Here is a table of points, one per row:
vec![-54, 2, -26, -46, -27, 29, -9, -29, 62, -22, 12, -78, -108, -53, -12, 2, 2, 2, -45, 58, 8, 20, 11, 2, -7, 52, 35, -11, -38, -28, 45, 23]
vec![-50, -7, -41, -45, -43, 127, -6, 37, -3, -2, 38, 6, -1, 127, -7, 21, 10, 18, 37, -15, -15, -43, -10, -8, -50, -31, -13, 64, 23, 57, -37, 20]
vec![11, 86, -7, 18, 22, -22, 36, -3, 18, 0, 11, 40, -47, -1, -14, -50, 71, -11, 72, 29, -16, 34, -51, -3, -12, -2, -17, 13, -64, -56, -8, 18]
vec![60, 3, -25, 19, 14, 44, -23, -36, -37, -4, 21, 55, 24, -33, -4, -64, 15, -65, -51, 23, -23, -45, -4, -41, 17, 3, 10, -22, 32, -12, -33, -65]
vec![-20, 1, 79, 11, 16, -44, -102, 52, 28, -29, -1, 39, -47, -20, 2, -15, -37, -17, 24, -64, 26, -16, -11, -40, -80, 13, -2, -4, -40, 51, -3, -22]
vec![-19, -10, -21, 21, 19, -20, -43, 66, -127, -21, 8, -7, -21, 16, 28, -56, 57, 40, -38, -11, 7, -78, 14, -20, -29, 32, 20, 41, 26, -34, 49, 2]
vec![52, 47, 10, -3, -18, 4, 20, 1, -29, -24, -11, 21, 65, 19, 10, -28, -102, 25, -27, -14, -56, -14, -23, -41, 16, 34, 69, -31, -25, -16, -36, -13]
vec![-36, -17, -74, -19, 8, -23, 18, 11, -7, -33, 39, -8, -5, -75, -20, 68, -23, 24, 31, 30, -27, -21, -31, 48, -13, 6, -44, 34, -23, 28, -22, -70]
vec![-23, -16, 34, 6, 34, 74, 87, 56, 42, -61, 0, -5, 67, -7, -9, -20, -28, 10, -44, 42, 64, 36, -17, -63, 3, 58, -63, 26, -36, -76, 33, -7]
vec![-6, 4, 46, 22, 14, 7, 44, -4, 33, 25, 29, -10, -54, -10, -120, -19, -23, 0, 48, 2, 16, 67, 52, -48, 75, -28, 46, 37, 99, 31, -1, -33]
vec![-11, 4, 109, -2, -35, 11, 84, 22, 43, -4, 10, 42, -42, -7, 23, -20, 30, 4, -60, -14, -14, 11, 66, 44, 0, 20, -76, -62, -26, 33, 50, 18]
vec![-25, -3, 48, -16, -20, 10, -79, -73, 67, 15, -127, -8, 0, 11, 18, -21, 34, 14, 30, 35, -16, -1, -8, 5, -22, 15, 31, 9, 32, -15, -9, -54]
vec![18, -15, -5, -16, -44, -31, 88, 54, -59, -5, -127, -9, 0, -17, -39, 2, -45, -20, 23, 40, 12, -63, 28, -14, 4, -18, -8, 17, -42, 33, -30, 20]
vec![-3, 28, -20, 42, 23, 9, 28, -33, 0, 33, -16, -47, 31, -50, 106, -71, -51, -16, -22, -39, 6, -8, 9, 45, -12, -48, -30, 75, 39, 54, -28, 37]
vec![17, -26, -1, -101, -38, -9, 11, -15, 22, 38, 33, 9, 6, -47, 5, 24, -38, 46, 11, -35, 91, -42, -47, 35, -16, -23, 10, -29, 101, -94, -32, -11]
vec![-56, 8, 8, -20, -10, -39, -7, 22, 89, -53, 12, -5, 28, 11, 15, -47, 50, -43, -23, 18, -2, -28, 9, 42, 39, -34, 33, 50, 4, -3, 77, 24]
vec![44, -16, -15, 127, -15, 9, -30, 21, 17, -1, -9, -64, 14, 10, 5, 52, -22, 30, 69, 15, 23, -7, -28, 19, -10, 45, -4, 1, 76, -19, 18, 36]
vec![-37, -5, 17, 15, -24, 33, 9, -39, -43, 50, 1, -102, 40, -42, 9, 19, -5, -41, 26, -91, -58, -38, 15, -51, 29, -56, 7, -25, -73, 15, 83, -89]
vec![17, -54, -8, -47, 56, 39, -85, 17, -13, 33, 0, 6, -21, 20, 23, 28, -62, -78, 9, -13, 7, 17, 3, -34, 47, -45, -88, -52, -41, -31, 1, 45]
vec![18, -66, -52, -28, 11, 17, 32, -1, -16, -30, -9, 28, 10, -61, -43, -7, 12, -14, 33, 17, 29, -29, -57, -13, -12, -25, 19, 11, 22, 31, 0, 16]
vec![-16, -1, 36, 1, -33, -2, -24, 33, 29, -22, 57, -28, 50, 47, 37, -25, 97, 12, 51, 26, 52, 27, 65, 58, 24, -4, -12, -64, -43, -57, -29, -80]
vec![60, 1, 39, -32, -3, -26, 11, -24, -76, 0, 52, -47, -10, 74, 27, -45, -28, 26, 1, 10, 5, 66, -65, 11, 35, 29, -15, 10, -15, 47, -14, -47]
vec![-36, 58, 56, -28, -17, -78, 14, -9, -4, -44, 47, -4, 46, 43, 8, 37, 24, -20, -57, 32, 76, 38, -31, -8, 27, -46, 11, 48, -46, -28, -41, 63]
vec![39, -23, 20, -14, 58, 18, -25, 6, -10, -5, -4, 28, 3, -5, 19, 6, -41, 20, 43, 33, -60, -7, 92, 126, 24, -2, 42, 28, -41, -65, -6, 14]
vec![47, 25, 22, -46, -44, -49, -27, -28, -11, 25, 17, -27, 60, -21, -106, -22, -28, -53, -10, 23, -23, 16, -18, 60, -125, 21, -24, -7, 33, -18, 63, 39]
vec![81, -64, -44, 25, -26, 4, 7, -84, 24, -69, 12, 3, 3, 11, 16, 32, 32, 91, 6, 35, -21, -9, -21, -10, -10, -70, -48, -36, 16, 56, 17, 40]
vec![-90, 17, -21, 66, -102, 41, 17, -50, -36, 2, -23, 127, -24, 37, 13, -46, -23, -15, -28, 12, 29, 70, -18, 50, 18, -5, -4, 5, -2, -49, 65, -10]
vec![37, 0, -29, 45, -12, -17, -15, 45, 81, 54, 50, 55, 23, 14, -5, -16, -34, -6, -26, 60, -45, -55, 3, -12, 16, 30, 3, 5, -10, 64, 3, -8]
vec![-57, 47, 8, 18, -7, -44, -36, -15, -23, -30, 2, -25, -36, 6, -30, 7, 31, -14, -45, 28, -37, -27, 14, 0, 47, 1, -66, -79, 64, -30, -48, 29]
vec![-53, -40, -26, 63, 28, -6, 28, 33, -12, -50, 59, -27, 17, 9, 16, -13, -15, -21, -1, -49, 17, 20, -18, -3, -50, -26, 115, -123, -43, 25, -53, 41]
vec![59, -78, -23, 4, -26, -26, 35, -73, 5, 67, 27, 16, 18, -25, 17, 41, 58, -94, 47, 31, 17, 24, 30, -13, -13, 65, -20, 19, 15, 24, -35, 27]
vec![-41, 46, 13, -26, 63, 36, -48, -13, -23, 17, 0, 0, 55, -60, -8, -12, -2, 33, 58, 10, -1, -17, 11, -42, 36, 39, 13, -11, -5, 79, 5, 67]
vec![37, -31, 127, 9, 21, 63, 8, 24, -35, 14, -24, 6, -29, -57, -9, 76, 73, 19, -28, 12, -10, 29, -84, 36, -10, -33, 31, 44, 27, 4, -27, -12]
vec![-38, 5, -32, -73, -29, -68, 23, 79, 39, -28, -30, -1, -15, -13, 45, -10, 21, -2, 19, -2, -69, 74, 4, -74, 14, -12, -3, -23, 38, -13, 7, -46]
vec![9, 7, -69, -13, -19, -17, -67, 52, 40, 66, -33, -17, 2, -6, -51, -30, 30, 19, -91, -27, 29, 72, 33, 22, -10, -34, -29, 11, -19, -1, -1, -26]
vec![62, 1, -23, -10, -24, -33, 1, 15, -10, 44, 20, -7, -100, 13, 0, 22, -24, 14, 21, -13, 51, -46, -60, 17, 89, 1, 14, 17, -11, 5, -1, -1]
vec![8, -6, -16, 1, 1, 2, 6, -23, -2, -43, -20, 13, 23, -10, -20, 19, -2, -2, -1, -127, -56, -6, 11, 5, 33, 64, 2, 43, -8, 1, -17, 22]
vec![-12, 11, -41, 13, 127, -49, 59, -48, 12, 35, -43, -16, -2, 127, -20, 14, -3, -5, -19, -14, -8, -19, -1, 5, -32, 19, 12, -7, 6, 15, -15, -57]
vec![-53, -17, -23, 1, 22, -45, -16, -38, -20, 109, -2, 23, 7, 23, 19, 18, -19, 120, -29, -14, -58, 3, 40, -59, -35, 20, 9, -1, -20, -22, -25, 67]
vec![58, 95, -41, 11, -4, 27, -26, -8, -39, -45, 6, 20, -29, -21, 58, 127, 9, -28, -13, 2, 50, -3, 95, -30, -45, -25, 33, -20, 23, 11, 33, -20]
There is one direction along which these points spread out most. Where along it does each point below lie, from 0 to 99? The average is 50, and the first point in the table lies past the average. One standard deviation of the points above along it is 16.
vec![60, 3, -25, 19, 14, 44, -23, -36, -37, -4, 21, 55, 24, -33, -4, -64, 15, -65, -51, 23, -23, -45, -4, -41, 17, 3, 10, -22, 32, -12, -33, -65] 40
vec![-3, 28, -20, 42, 23, 9, 28, -33, 0, 33, -16, -47, 31, -50, 106, -71, -51, -16, -22, -39, 6, -8, 9, 45, -12, -48, -30, 75, 39, 54, -28, 37] 35
vec![-57, 47, 8, 18, -7, -44, -36, -15, -23, -30, 2, -25, -36, 6, -30, 7, 31, -14, -45, 28, -37, -27, 14, 0, 47, 1, -66, -79, 64, -30, -48, 29] 61
vec![-25, -3, 48, -16, -20, 10, -79, -73, 67, 15, -127, -8, 0, 11, 18, -21, 34, 14, 30, 35, -16, -1, -8, 5, -22, 15, 31, 9, 32, -15, -9, -54] 56
vec![-38, 5, -32, -73, -29, -68, 23, 79, 39, -28, -30, -1, -15, -13, 45, -10, 21, -2, 19, -2, -69, 74, 4, -74, 14, -12, -3, -23, 38, -13, 7, -46] 66
vec![-6, 4, 46, 22, 14, 7, 44, -4, 33, 25, 29, -10, -54, -10, -120, -19, -23, 0, 48, 2, 16, 67, 52, -48, 75, -28, 46, 37, 99, 31, -1, -33] 51
vec![9, 7, -69, -13, -19, -17, -67, 52, 40, 66, -33, -17, 2, -6, -51, -30, 30, 19, -91, -27, 29, 72, 33, 22, -10, -34, -29, 11, -19, -1, -1, -26] 64
vec![-11, 4, 109, -2, -35, 11, 84, 22, 43, -4, 10, 42, -42, -7, 23, -20, 30, 4, -60, -14, -14, 11, 66, 44, 0, 20, -76, -62, -26, 33, 50, 18] 82
vec![8, -6, -16, 1, 1, 2, 6, -23, -2, -43, -20, 13, 23, -10, -20, 19, -2, -2, -1, -127, -56, -6, 11, 5, 33, 64, 2, 43, -8, 1, -17, 22] 37
vec![-54, 2, -26, -46, -27, 29, -9, -29, 62, -22, 12, -78, -108, -53, -12, 2, 2, 2, -45, 58, 8, 20, 11, 2, -7, 52, 35, -11, -38, -28, 45, 23] 71
